The same turns and mirrors carry the whole set onto itself and the rows of a family onto each other. Which other rows belong to the same family as each row named below? List them in the order they appear above.
These 35 rows form 7 families of 5 rows each.
z27: [ 1.76 -3.81 -1.62  1.44  2.37 -0.20  0.62  0.53  2.79  0.07 -1.77 -0.96
 -1.11 -3.12 -0.11  0.96 -1.89  0.77  4.72  1.09]
z230: [-1.07 -1.31 -0.81  3.29  4.51 -3.60  1.56 -3.50 -1.46  1.49 -0.06 -1.27
 -1.41 -1.71  1.65  0.86  0.89  1.37 -0.73  0.67]
z30: [-0.79 -0.66  0.15  3.59  3.23 -1.95  2.76  0.11 -1.02  1.65 -2.82  0.12
 -1.18 -2.33  1.09 -0.07 -2.51  2.56 -0.62 -2.52]
z690: [ 3.32 -2.08 -0.35  2.18  4.30 -0.28 -0.65 -0.90  0.51 -1.34 -2.00 -2.08
 -0.40 -1.34  2.30 -2.51  0.44 -0.03  2.69  1.42]
z126: [ 2.26 -1.95  0.04  2.95  5.39 -1.77  2.16 -2.54  0.18 -0.84 -3.01 -1.71
  0.10 -1.75  2.71 -2.83  0.98  0.49  0.29  0.25]
z408: [ 2.54 -3.77 -2.10  1.98  1.02 -1.88  0.00 -3.99 -0.32  1.15 -1.92 -2.53
 -3.33  0.61  1.53 -1.46 -0.38  0.39  2.84 -0.68]
z363: [ 0.22 -4.38  1.24  1.17  4.80 -0.75  0.91 -0.49  2.09  0.43 -0.77 -0.42
  0.49 -3.98 -0.28 -0.57 -2.77  2.29  0.73  0.51]
z557: [ 0.57 -3.10 -1.88  1.21  4.00  1.53 -0.07 -2.64  0.10  2.28  1.02 -1.27
  0.20 -1.39  0.80  1.93 -3.71  1.85  1.13  1.90]
z79: [ 2.23 -3.62  0.16  1.15  4.06  0.53 -1.41  0.22  1.88 -0.53 -0.57 -1.30
 -0.27 -2.61  0.33 -1.17 -2.08  1.15  3.04  1.68]
z903: [ 0.27 -5.70 -0.23 -0.12  1.36 -2.47  1.44 -2.05  0.43  2.68 -0.90 -1.82
 -2.88 -1.57 -0.51  0.51 -3.10  1.93  2.51 -0.61]
z589: [ 1.29  0.53 -0.75  3.53  3.14 -1.75  3.00  0.09 -2.19  0.98 -3.65 -1.16
 -1.60 -0.72  2.85 -0.96 -0.72  1.44  0.54 -1.85]
z799: [ 1.10 -0.39 -1.55 -0.36  0.93  0.96  1.23 -0.85 -1.06  0.93  1.19 -0.54
 -1.40 -0.60  0.83  0.96 -2.61  3.85 -0.25 -0.29]
z115: [ 1.77  0.83 -1.36  0.22  1.09 -0.69  2.05 -1.24 -2.39  0.37  0.24 -1.27
 -2.08  0.31  2.23  0.03  0.03  2.86 -0.30 -0.25]
z704: [ 0.33 -5.37 -0.46  0.63  2.24 -2.82  3.75 -3.87 -0.08  2.87 -2.13 -1.78
 -2.13 -1.26  0.66 -0.36 -2.54  1.86  0.63 -1.59]
z849: [-0.42 -1.44 -0.37  2.82  2.49 -0.10  0.69  1.02  0.01  1.69 -1.75  0.39
 -1.19 -2.37 -0.04  0.55 -4.54  3.02  0.73 -1.86]
z931: [ 0.12 -3.37 -1.42  3.21  3.88 -2.18  4.54 -2.75  2.14  0.57 -3.66 -0.31
 -0.16 -3.68  1.02 -0.19 -0.81  1.26  0.88 -1.37]
z49: [ 3.39 -3.08 -1.87  1.71  3.74  0.42  2.61 -2.24 -1.42 -2.14 -0.93 -3.40
 -2.22 -0.72  1.23 -1.10  0.29  0.26  3.17  2.03]
z289: [ 2.80 -2.29 -2.33  2.83  2.49 -1.01  0.63 -0.67  1.74 -0.94 -2.74 -1.56
 -1.61 -1.65  1.50 -0.51  0.70 -0.28  4.61  0.79]
z939: [ 1.61 -4.74 -1.16  0.72  0.62 -1.76 -0.92 -2.07  0.38  1.46 -0.62 -2.32
 -3.61 -0.36  0.04 -0.26 -1.82  1.02  3.61 -0.10]
z916: [ 0.13 -0.36 -1.04  0.39  1.16 -0.27  2.11 -1.65 -1.13  0.98  0.83 -0.16
 -1.40 -1.09  0.88  0.84 -1.84  4.14 -1.64 -1.06]
z184: [ 0.06 -4.51 -0.99  1.70  3.13 -0.89  3.10 -0.78  2.98  0.88 -2.37 -0.07
 -0.34 -4.44 -0.43  1.02 -2.82  1.90  2.42 -0.26]
z663: [ 1.44 -2.86 -0.80  2.80  4.46 -2.25  4.62 -3.19 -1.72 -1.68 -1.39 -2.86
 -2.44 -1.86  0.97 -1.30  1.50  0.91  1.05  0.45]
z547: [ 2.11  0.21 -1.79 -0.40  0.84  0.60  1.30 -0.46 -1.74  0.63  0.68 -1.14
 -1.80  0.28  1.81  0.57 -1.17  3.15  0.45  0.22]
z311: [ 1.82 -2.00 -2.25  3.86  3.29 -2.39  3.09 -2.80  1.41 -0.56 -3.87 -1.14
 -0.96 -2.15  2.26 -0.91  1.39 -0.12  2.17 -0.48]
z254: [ 0.64  0.57 -1.18  0.80  1.42 -1.27  2.64 -1.86 -1.85  0.76  0.26 -0.57
 -1.93 -0.56  1.65  0.31 -0.31  3.60 -1.59 -1.12]
z362: [ 1.25 -0.86 -1.12  1.78  4.34 -2.62  1.61 -2.00 -2.61  1.29 -0.51 -2.86
 -1.53 -0.25  2.66  0.79  1.28  0.29  1.61  2.53]
z25: [ 1.73 -0.86 -1.39  2.46  2.06  1.43 -0.65  1.61 -0.30  0.96 -1.75 -0.60
 -1.45 -0.81  1.00  0.15 -3.82  1.97  2.50 -0.74]
z461: [-1.38 -2.68 -1.38  3.05  4.26 -1.22  0.65 -3.96  0.15  2.12  0.80 -0.41
 -0.35 -2.44  0.42  1.72 -2.22  2.40 -1.05  0.32]
z734: [ 0.29 -3.46  1.08  2.41  5.72 -2.25  3.21 -2.19  1.21  0.33 -2.28 -0.63
  0.68 -3.61  1.16 -1.70 -1.14  1.74 -0.87 -0.54]
z119: [ 2.69  0.40 -1.57  2.88  2.56  0.32  0.60  1.02 -1.71  0.35 -2.95 -1.52
 -1.51  0.17  2.56 -0.86 -1.67  0.90  2.48 -0.72]
z233: [ 2.24 -2.06 -1.91  0.59  3.96  0.59  0.53 -1.46 -1.50  1.79  0.31 -2.71
 -0.57  0.03  2.26  1.41 -1.63  0.51  2.87  3.20]
z366: [ 2.45 -4.56 -1.92  1.48  3.08  2.14  0.94 -1.77  0.24 -1.59  0.58 -2.30
 -1.83 -1.81 -0.50  0.01 -2.45  1.38  3.34  1.77]
z875: [ 1.58 -4.16 -1.72  1.91  1.99 -2.46  2.94 -5.13 -0.54  1.91 -2.76 -2.27
 -2.41 -0.08  1.97 -1.42 -0.99  0.81  0.86 -1.66]
z324: [-0.74 -4.20 -0.16  3.05  4.29 -2.21  4.09 -3.45 -0.30 -0.97 -0.28 -1.16
 -2.07 -3.54 -0.79 -0.35 -0.52  2.48 -0.34 -0.32]
z506: [-0.09 -5.25 -0.94  2.14  3.57  0.46  1.83 -2.65  1.03 -0.87  0.90 -0.93
 -1.73 -3.43 -1.83  0.25 -2.99  2.61  1.00  0.35]

Same family as z184: z27, z931, z289, z311
Same family as z324: z49, z663, z366, z506
Same family as z79: z690, z126, z363, z734
Same family as z939: z408, z903, z704, z875

